In the data rows, 128 means zero.
Some points:
[90, 106, 162, 147, 131, 80, 112, 156, 127, 101, 138, 133, 193, 125, 126, 153, 148, 175, 172, 127, 143, 158, 99, 136, 114, 129, 97, 114, 155, 137, 150, 120, 131, 197, 154, 147]
[136, 160, 99, 87, 130, 112, 150, 104, 85, 75, 105, 156, 159, 142, 139, 127, 148, 146, 114, 126, 128, 185, 140, 161, 115, 68, 105, 151, 118, 140, 136, 121, 82, 101, 106, 153]
[134, 118, 118, 185, 107, 144, 91, 147, 98, 136, 138, 132, 151, 78, 121, 153, 116, 120, 91, 71, 135, 110, 147, 119, 127, 126, 109, 135, 146, 127, 108, 113, 115, 106, 103, 113]
[136, 107, 151, 114, 164, 137, 127, 163, 107, 136, 155, 145, 110, 162, 140, 105, 147, 140, 125, 109, 137, 103, 153, 109, 112, 88, 139, 124, 131, 80, 118, 146, 143, 135, 118, 193]
[157, 140, 126, 100, 108, 151, 146, 120, 139, 138, 156, 112, 139, 135, 134, 129, 115, 148, 168, 111, 161, 103, 134, 149, 88, 130, 102, 152, 93, 124, 91, 137, 101, 121, 149, 104]
[154, 138, 103, 115, 137, 154, 166, 114, 158, 133, 131, 122, 138, 120, 152, 127, 121, 142, 115, 124, 113, 153, 113, 114, 133, 150, 121, 104, 90, 119, 149, 73, 140, 134, 130, 148]
[116, 123, 115, 87, 101, 152, 141, 156, 157, 145, 113, 144, 127, 151, 89, 116, 90, 108, 114, 164, 142, 128, 124, 105, 90, 155, 109, 168, 179, 142, 172, 141, 127, 124, 110, 119]
[143, 99, 139, 127, 141, 106, 123, 116, 147, 134, 151, 171, 86, 113, 143, 153, 140, 122, 170, 109, 122, 141, 132, 121, 112, 156, 113, 106, 166, 139, 104, 94, 121, 77, 115, 120]
[97, 143, 190, 143, 92, 143, 126, 147, 118, 116, 133, 97, 125, 198, 141, 132, 121, 115, 105, 145, 144, 125, 128, 112, 150, 117, 107, 84, 102, 156, 129, 105, 102, 85, 128, 123]
[113, 155, 127, 137, 159, 134, 136, 135, 147, 124, 128, 121, 121, 113, 94, 138, 125, 97, 115, 98, 117, 139, 135, 109, 127, 118, 112, 161, 116, 98, 137, 106, 134, 132, 148, 122]
[117, 174, 128, 146, 138, 158, 143, 136, 116, 133, 169, 119, 133, 130, 184, 107, 144, 109, 120, 140, 127, 129, 134, 153, 117, 161, 124, 112, 136, 90, 124, 119, 148, 151, 107, 95]
[152, 153, 148, 140, 152, 157, 136, 116, 123, 100, 95, 71, 86, 96, 128, 138, 176, 175, 145, 123, 102, 89, 132, 126, 129, 120, 93, 126, 146, 154, 181, 163, 152, 105, 123, 128]
[113, 106, 133, 135, 134, 135, 126, 123, 138, 153, 105, 130, 118, 122, 133, 124, 114, 169, 113, 149, 105, 132, 87, 85, 94, 105, 118, 114, 107, 90, 123, 132, 108, 130, 143, 136]
[158, 85, 86, 130, 142, 125, 87, 118, 124, 115, 117, 121, 142, 138, 125, 94, 132, 98, 129, 173, 106, 88, 142, 160, 136, 126, 72, 98, 116, 147, 125, 103, 92, 162, 125, 161]
[138, 149, 139, 151, 109, 110, 190, 142, 101, 129, 122, 107, 100, 115, 106, 169, 123, 70, 141, 134, 111, 129, 105, 152, 101, 130, 145, 106, 124, 112, 135, 139, 109, 143, 92, 148]
[170, 158, 120, 133, 89, 94, 79, 87, 102, 101, 107, 137, 143, 189, 182, 150, 134, 110, 123, 111, 98, 94, 81, 74, 107, 151, 155, 179, 145, 131, 130, 141, 154, 145, 146, 144]
[180, 134, 126, 120, 94, 127, 139, 141, 157, 113, 130, 131, 140, 128, 110, 109, 116, 141, 167, 113, 121, 118, 130, 111, 150, 103, 130, 100, 129, 75, 143, 116, 113, 119, 127, 110]
[128, 139, 124, 147, 118, 113, 84, 137, 144, 126, 160, 152, 102, 92, 115, 117, 152, 122, 120, 161, 141, 129, 66, 143, 94, 87, 127, 123, 90, 130, 132, 148, 165, 118, 144, 121]
[180, 145, 130, 152, 115, 115, 156, 163, 107, 140, 123, 124, 146, 103, 142, 94, 104, 146, 115, 170, 127, 167, 161, 109, 127, 144, 134, 125, 141, 144, 106, 152, 135, 113, 130, 143]
[133, 129, 129, 61, 113, 175, 109, 149, 95, 83, 118, 148, 121, 112, 103, 138, 140, 109, 129, 120, 109, 140, 127, 119, 151, 146, 136, 72, 117, 150, 89, 167, 119, 166, 163, 145]
[131, 157, 147, 99, 138, 90, 122, 130, 174, 109, 124, 94, 169, 124, 126, 169, 91, 116, 117, 168, 129, 96, 134, 151, 174, 123, 152, 121, 139, 110, 88, 120, 161, 91, 110, 159]
[115, 123, 152, 93, 130, 96, 113, 161, 99, 120, 75, 133, 104, 127, 123, 122, 126, 148, 117, 126, 127, 129, 138, 143, 127, 166, 121, 138, 83, 121, 110, 98, 170, 125, 82, 83]
[115, 126, 163, 126, 152, 127, 105, 133, 166, 130, 77, 106, 149, 110, 166, 104, 135, 70, 139, 115, 127, 161, 157, 138, 104, 136, 130, 138, 126, 111, 120, 143, 114, 100, 165, 117]
[113, 197, 119, 129, 124, 130, 105, 154, 129, 197, 101, 137, 126, 123, 126, 115, 163, 121, 164, 113, 157, 125, 116, 122, 180, 146, 143, 134, 121, 143, 132, 109, 103, 121, 120, 162]
[117, 101, 143, 130, 135, 184, 81, 95, 124, 163, 139, 111, 139, 133, 118, 154, 120, 145, 130, 132, 102, 173, 112, 166, 153, 131, 148, 154, 159, 100, 123, 146, 112, 127, 74, 114]
[115, 129, 95, 155, 150, 104, 148, 151, 123, 155, 129, 123, 87, 147, 134, 156, 125, 155, 131, 150, 100, 126, 140, 123, 150, 124, 114, 152, 128, 114, 88, 131, 100, 132, 151, 97]
[107, 144, 122, 106, 139, 110, 130, 72, 84, 147, 127, 127, 113, 117, 131, 105, 69, 140, 114, 106, 148, 113, 108, 162, 120, 105, 94, 97, 167, 130, 119, 129, 150, 148, 167, 155]
[146, 100, 111, 165, 91, 152, 157, 114, 126, 147, 79, 151, 150, 158, 103, 128, 163, 136, 117, 134, 158, 127, 132, 175, 120, 132, 134, 103, 128, 118, 122, 122, 166, 115, 175, 141]
[80, 86, 106, 125, 129, 142, 165, 127, 102, 105, 134, 163, 152, 90, 149, 112, 104, 122, 149, 138, 138, 88, 106, 111, 160, 168, 134, 154, 108, 116, 165, 163, 108, 91, 121, 133]
[136, 118, 198, 128, 143, 140, 152, 106, 122, 146, 130, 170, 133, 97, 124, 125, 148, 123, 97, 141, 105, 84, 132, 148, 148, 115, 185, 161, 154, 154, 128, 84, 90, 156, 142, 87]
[134, 121, 152, 151, 121, 137, 141, 93, 146, 145, 127, 124, 126, 120, 128, 119, 106, 131, 167, 131, 132, 138, 134, 99, 110, 105, 125, 136, 82, 163, 111, 146, 144, 163, 100, 135]
[152, 115, 121, 132, 165, 160, 140, 130, 148, 112, 144, 135, 119, 136, 119, 164, 134, 123, 113, 130, 178, 136, 127, 107, 136, 127, 98, 158, 118, 129, 109, 129, 150, 156, 143, 142]
[125, 108, 107, 100, 152, 103, 104, 81, 62, 158, 150, 102, 157, 125, 106, 154, 157, 119, 139, 169, 167, 140, 157, 72, 108, 104, 148, 92, 123, 123, 159, 124, 148, 133, 150, 94]
[171, 103, 145, 129, 112, 111, 103, 154, 114, 121, 137, 94, 87, 135, 137, 126, 85, 119, 135, 114, 141, 163, 134, 166, 169, 138, 157, 151, 111, 120, 171, 111, 121, 130, 154, 129]
[107, 119, 130, 132, 113, 80, 127, 99, 152, 107, 131, 76, 100, 108, 112, 85, 173, 129, 78, 122, 172, 136, 112, 119, 145, 163, 155, 139, 145, 116, 87, 130, 87, 139, 97, 127]
[85, 140, 105, 151, 100, 151, 115, 112, 153, 89, 123, 152, 86, 112, 152, 134, 115, 140, 163, 153, 144, 133, 175, 118, 124, 95, 141, 130, 139, 122, 123, 118, 151, 156, 136, 134]
[115, 94, 84, 100, 132, 119, 152, 172, 165, 144, 114, 127, 138, 152, 176, 130, 116, 105, 105, 95, 150, 116, 96, 128, 139, 85, 150, 114, 164, 179, 164, 169, 141, 138, 98, 75]
[123, 155, 127, 156, 166, 111, 110, 111, 159, 119, 124, 154, 123, 150, 109, 158, 107, 157, 96, 105, 128, 125, 164, 149, 104, 177, 171, 95, 102, 131, 154, 159, 94, 124, 116, 128]
[97, 107, 108, 93, 67, 92, 131, 129, 163, 177, 181, 129, 130, 126, 130, 141, 157, 124, 98, 99, 66, 126, 169, 135, 131, 129, 109, 142, 117, 149, 151, 153, 162, 138, 135, 137]
[128, 138, 128, 157, 160, 126, 143, 103, 137, 120, 150, 163, 136, 156, 86, 84, 124, 120, 146, 114, 102, 136, 127, 119, 171, 133, 102, 134, 129, 128, 129, 144, 150, 114, 120, 91]
[91, 107, 94, 135, 159, 156, 137, 149, 111, 102, 160, 106, 144, 138, 89, 91, 125, 142, 145, 114, 90, 114, 107, 130, 101, 138, 188, 153, 157, 186, 113, 85, 132, 88, 130, 135]
Along one direction, these points spread out more than along any other. Take the direction at right angles to it along which they spread out most. Then take the direction at right angles to both along which they spread out most. Go by this last direction. For each point below, how far along it does it lie, from 0 to 99? The average is 50, and the first point in the table lies past the average. One standard deviation of the points above along it is 16.
[170, 158, 120, 133, 89, 94, 79, 87, 102, 101, 107, 137, 143, 189, 182, 150, 134, 110, 123, 111, 98, 94, 81, 74, 107, 151, 155, 179, 145, 131, 130, 141, 154, 145, 146, 144] 0
[136, 107, 151, 114, 164, 137, 127, 163, 107, 136, 155, 145, 110, 162, 140, 105, 147, 140, 125, 109, 137, 103, 153, 109, 112, 88, 139, 124, 131, 80, 118, 146, 143, 135, 118, 193] 55
[125, 108, 107, 100, 152, 103, 104, 81, 62, 158, 150, 102, 157, 125, 106, 154, 157, 119, 139, 169, 167, 140, 157, 72, 108, 104, 148, 92, 123, 123, 159, 124, 148, 133, 150, 94] 59
[117, 101, 143, 130, 135, 184, 81, 95, 124, 163, 139, 111, 139, 133, 118, 154, 120, 145, 130, 132, 102, 173, 112, 166, 153, 131, 148, 154, 159, 100, 123, 146, 112, 127, 74, 114] 66
[97, 107, 108, 93, 67, 92, 131, 129, 163, 177, 181, 129, 130, 126, 130, 141, 157, 124, 98, 99, 66, 126, 169, 135, 131, 129, 109, 142, 117, 149, 151, 153, 162, 138, 135, 137] 29
[128, 138, 128, 157, 160, 126, 143, 103, 137, 120, 150, 163, 136, 156, 86, 84, 124, 120, 146, 114, 102, 136, 127, 119, 171, 133, 102, 134, 129, 128, 129, 144, 150, 114, 120, 91] 71
[90, 106, 162, 147, 131, 80, 112, 156, 127, 101, 138, 133, 193, 125, 126, 153, 148, 175, 172, 127, 143, 158, 99, 136, 114, 129, 97, 114, 155, 137, 150, 120, 131, 197, 154, 147] 57
[128, 139, 124, 147, 118, 113, 84, 137, 144, 126, 160, 152, 102, 92, 115, 117, 152, 122, 120, 161, 141, 129, 66, 143, 94, 87, 127, 123, 90, 130, 132, 148, 165, 118, 144, 121] 53
[91, 107, 94, 135, 159, 156, 137, 149, 111, 102, 160, 106, 144, 138, 89, 91, 125, 142, 145, 114, 90, 114, 107, 130, 101, 138, 188, 153, 157, 186, 113, 85, 132, 88, 130, 135] 83
[152, 153, 148, 140, 152, 157, 136, 116, 123, 100, 95, 71, 86, 96, 128, 138, 176, 175, 145, 123, 102, 89, 132, 126, 129, 120, 93, 126, 146, 154, 181, 163, 152, 105, 123, 128] 60
[138, 149, 139, 151, 109, 110, 190, 142, 101, 129, 122, 107, 100, 115, 106, 169, 123, 70, 141, 134, 111, 129, 105, 152, 101, 130, 145, 106, 124, 112, 135, 139, 109, 143, 92, 148] 41
[180, 134, 126, 120, 94, 127, 139, 141, 157, 113, 130, 131, 140, 128, 110, 109, 116, 141, 167, 113, 121, 118, 130, 111, 150, 103, 130, 100, 129, 75, 143, 116, 113, 119, 127, 110] 46
